Some points:
array([1.10, 1.08, -0.48, -0.43, 0.33, 0.17, -0.75, 0.74, -1.45,
       -0.41, 2.49, -1.52, 1.85, 1.38, -1.76, 2.23, 0.35, -0.35,
       0.84, -0.69, -0.65, -0.14, -0.23, -0.10])
array([0.06, -0.81, -0.20, -0.01, -1.56, -1.04, 0.59, -0.22, 0.33,
       0.56, 1.80, -0.78, -0.10, -0.55, 0.71, -0.09, 1.27, 0.66,
       0.42, 0.00, 0.08, -0.54, 0.08, -1.56])
array([1.70, -0.38, -1.14, 1.16, 0.47, 1.74, 2.87, -0.67, 1.24,
       0.01, 0.22, 1.98, -0.53, 1.36, 0.47, 0.61, 1.52, -1.71,
       -0.35, -0.36, -0.75, -0.79, 0.72, 0.09])
array([0.96, -1.55, -0.51, -1.14, 0.03, 2.53, -2.31, -0.06, -1.40,
       0.24, -1.98, 0.08, -0.68, 0.15, 1.62, -1.52, -0.69, 1.68,
       1.23, -0.87, -1.36, -0.03, 0.03, -0.40])
array([1.27, -0.21, 0.63, -0.10, -0.96, 0.09, 0.48, 0.21, -0.60,
       -0.77, -0.73, 2.01, 1.38, -0.01, -0.40, -1.34, 0.08, 1.34,
       -0.35, 0.66, -0.49, 0.45, -0.37, -0.25])
array([-0.31, 1.31, -0.03, 0.04, -0.21, -0.31, -0.27, -0.06, 0.40,
       -0.47, 1.23, -1.45, 0.31, -0.20, 1.06, -0.69, -1.36, -0.34,
       0.67, 0.33, -0.56, 0.34, -0.77, -0.04])
array([-0.95, -1.11, 0.73, -1.74, -0.65, -0.79, 2.90, 0.33, -1.28,
       1.34, -0.43, 0.57, -0.25, -0.74, 1.21, -0.08, -0.09, -0.95,
       -2.14, -0.34, -0.55, 0.91, -1.11, 2.04])
array([1.34, -0.49, 0.69, 1.42, 1.33, -0.47, 0.08, 0.67, -1.31,
       0.55, 0.39, 1.07, -0.35, -0.44, -2.03, -1.55, -1.52, -2.07,
       -0.27, 1.02, 0.56, 0.25, -1.59, -0.15])
array([-0.78, -0.21, -0.48, -0.58, -1.49, 1.61, -1.90, 0.12, 1.79,
       1.24, -0.78, -0.80, -1.06, -0.12, -0.71, 2.07, 0.90, -0.83,
       -0.75, -0.94, -0.65, -0.43, 0.00, -1.23])
array([-1.51, -0.51, -0.48, -1.09, 0.83, -0.74, 0.35, -0.25, 1.15,
       -0.81, -1.20, -0.83, -0.23, 0.74, -0.92, -2.40, 1.17, -0.47,
       -0.99, -0.26, -0.49, 0.17, 1.95, -0.02])
array([-1.24, 0.55, -1.04, -0.44, -0.26, 0.39, 0.99, 1.13, -1.19,
       0.32, -0.39, 1.89, 2.82, 0.55, 0.85, -0.55, -0.01, -0.81,
       -1.81, -0.22, -1.56, 0.14, 0.15, 0.97])
array([-0.56, -0.41, 0.07, -0.19, -1.66, 1.38, -1.94, -0.08, 1.81,
       0.75, -1.01, -0.94, -1.02, 0.13, -0.64, 2.27, 0.84, -0.85,
       -1.05, -1.24, -0.56, -0.78, -0.18, -0.92])
array([-0.66, 0.52, -0.45, 0.50, -1.02, -0.11, -1.11, -1.35, -1.57,
       -0.95, -0.59, -1.05, 0.43, -0.42, -0.49, -2.09, 0.71, -2.47,
       -0.59, -0.14, 0.09, -0.57, 0.70, -1.69])
array([-1.24, 0.55, -1.51, 0.53, 0.60, 1.16, 1.65, -0.92, 0.12,
       -1.50, -0.33, -0.02, -1.84, 0.75, -0.55, 2.56, 0.97, 1.49,
       -1.02, 1.03, 0.20, 0.60, 1.01, -0.57])
array([-0.26, -0.48, 1.91, -0.57, 1.53, 0.96, 0.67, 0.84, 0.58,
       -0.16, 1.27, 0.52, -0.14, 2.51, -1.04, -0.35, -0.58, -0.91,
       1.03, 0.80, -0.27, -0.21, -0.47, -0.95])
array([2.99, -0.60, -0.29, -0.80, 1.08, 0.06, -1.09, 0.94, -0.51,
       -0.41, -0.38, -1.32, -0.39, -1.78, 1.83, 0.84, -0.45, 0.50,
       -2.09, 1.02, 0.92, 0.99, 0.25, -0.26])
array([-1.97, 2.52, 0.71, -0.59, -1.70, 0.17, -0.60, -0.47, 0.12,
       -0.35, 1.14, 0.71, -0.13, -1.63, 0.87, 0.54, -0.48, 1.09,
       0.44, 0.41, 1.37, 0.02, -0.98, 1.36])
array([-1.49, -0.44, -0.22, -0.86, 0.75, -0.80, 0.48, -0.09, 1.03,
       -0.94, -1.34, -0.89, -0.18, 0.77, -0.73, -1.99, 1.18, -0.83,
       -0.86, -0.55, -0.46, -0.07, 2.19, 0.02])
array([-0.12, -0.32, 0.03, -0.30, -1.15, -0.64, 0.77, -0.61, 0.30,
       0.39, 1.66, -0.95, 0.13, -1.17, 0.37, -0.26, 1.30, 0.57,
       0.43, -0.33, -0.29, -0.21, -0.16, -1.71])
array([0.01, -0.34, -0.32, -0.13, -1.42, -0.82, 0.85, -0.32, 0.38,
       0.55, 1.84, -0.81, 0.10, -0.77, 0.28, -0.13, 1.09, 0.58,
       0.18, 0.05, -0.04, -0.98, 0.05, -1.51])
array([0.20, -1.85, 0.14, -0.92, -2.03, 1.65, -0.27, 0.66, -1.72,
       0.45, 0.70, 0.57, -0.19, -0.08, -2.48, 0.32, 1.32, 1.63,
       1.37, 0.61, -0.80, -0.71, 0.79, 0.03])
array([2.90, 1.31, -0.07, 0.19, 1.16, -2.01, -0.21, -1.46, 0.45,
       0.89, -1.11, 1.55, 0.12, 0.81, 0.71, 1.46, 0.00, -0.34,
       -0.24, 1.64, 1.63, 1.03, 0.03, 0.78])
array([-0.84, -0.36, -0.63, 0.59, 0.88, -0.75, -1.51, -1.51, -0.97,
       -0.38, 0.80, 2.32, -1.59, 0.51, -0.88, 0.34, -1.01, -0.31,
       -1.67, -0.45, 0.52, -1.00, -0.17, 0.85])
array([-1.01, -0.67, 1.20, -0.17, -0.04, -1.17, -0.51, 0.08, 1.40,
       -1.42, -1.01, 0.67, -0.22, -1.54, 0.47, 1.50, -0.69, -0.08,
       1.65, 0.23, 0.19, -1.12, -0.01, -0.22])
array([-1.19, -0.46, 0.31, -0.19, -0.36, -1.64, -0.56, 0.81, 1.35,
       -1.20, -1.25, 0.51, -0.77, -1.52, 0.37, 1.43, -1.01, -0.14,
       1.89, 0.59, 0.15, -0.98, 0.45, -0.09])
array([2.76, 1.50, 0.16, -0.31, 1.37, -1.86, -0.20, -1.65, 0.64,
       1.17, -1.04, 1.56, 0.31, 0.84, 0.54, 1.37, -0.01, -0.07,
       -0.18, 1.78, 1.27, 1.54, -0.29, 0.75])
array([-0.09, 1.46, 0.04, 0.13, -0.46, -0.35, -0.18, 0.43, 0.00,
       -0.44, 1.26, -1.31, -0.04, -0.08, 1.39, -0.44, -1.54, -0.44,
       0.60, -0.07, -0.56, 0.22, -0.50, -0.22])
array([0.76, 1.50, 0.71, 1.39, 1.68, 1.50, -1.73, 1.28, 0.89,
       0.30, 0.49, -0.37, -0.20, -1.54, -0.74, -0.67, 1.25, 1.48,
       0.78, -1.52, -0.55, -0.37, 1.20, 2.58])
Along one direction, these points spread out more than along any other. Take the direction at right angles to it along which they spread out most. Go by this last direction. How many in every 100 of the points above lie lower along it than each point below? Answers are rounded to whole numbers. More than half of the points above lie lower than the first one.
array([-0.64, -1.05, 0.21, 2.55, -0.23, -0.37, 0.01, -0.47, 0.34,
       1.71, -1.76, -1.19, -0.04, 0.06, 0.84, -0.69, -0.90, 0.71,
       -0.60, 0.00, -0.18, -0.28, -0.27, 0.85]) 36
array([-0.16, -0.57, 2.07, -0.83, 1.92, 0.50, 0.63, 0.68, 0.16,
       0.28, 1.25, 0.42, -0.36, 2.03, -0.86, -0.38, -0.60, -0.64,
       1.08, 0.72, -0.79, -0.51, -0.28, -1.24]) 32
array([-1.80, -0.15, -0.97, 0.48, -0.80, 1.06, -1.08, -0.68, -0.87,
       0.75, 0.21, 0.94, 1.50, -0.56, -0.46, -0.24, -1.62, 0.15,
       0.75, -0.09, 1.97, 2.40, 2.92, 1.84]) 39
array([-0.67, -0.90, 0.29, 2.56, -0.03, -0.26, 0.17, -0.48, 0.18,
       1.93, -1.61, -1.42, 0.18, 0.08, 0.92, -0.65, -1.14, 0.54,
       -0.54, -0.05, -0.07, -0.48, 0.24, 0.71]) 36
array([-0.29, 1.17, 0.32, 0.51, -0.92, -1.35, 0.11, 1.35, -0.68,
       -0.80, -0.64, -1.00, -0.64, -1.38, -1.12, 0.62, 0.17, -0.07,
       -0.58, -1.66, 0.17, 1.66, 0.50, 0.00]) 54
array([-0.55, -1.37, -1.48, -0.60, 0.82, -0.61, -0.99, -0.41, -0.75,
       -1.50, 0.36, -0.85, 0.54, -0.17, 1.54, 0.41, -0.10, -0.56,
       0.52, -0.85, -1.28, -0.71, -1.91, 3.23]) 43
array([0.49, 0.95, 0.03, -0.12, 2.87, 1.06, 1.79, 0.52, -1.42,
       1.08, -0.93, -0.05, 0.51, 1.31, -0.82, 1.28, 1.95, 0.62,
       1.02, 1.29, 2.58, -0.59, -1.25, -1.16]) 39
array([1.36, 0.06, 0.21, -0.23, -0.96, 0.10, 0.84, -0.02, -0.43,
       -0.69, -0.77, 2.20, 1.52, -0.35, -0.75, -1.21, -0.28, 1.51,
       -0.23, 0.40, -0.74, 0.52, -0.67, -0.20]) 32
array([-0.29, 1.33, 0.15, 0.06, -0.35, -0.35, -0.47, 0.42, 0.19,
       -0.41, 1.35, -1.18, 0.24, -0.02, 1.54, -0.61, -1.21, -0.15,
       0.63, 0.29, -0.38, 0.56, -0.49, -0.25]) 68
array([0.74, -0.58, -0.31, 0.24, 0.61, 0.32, 1.47, 0.55, 1.30,
       -0.89, 0.83, -0.81, -1.01, 1.06, -0.20, -1.94, -0.80, 0.83,
       0.79, -2.27, 2.33, -0.28, -1.54, -1.35]) 36
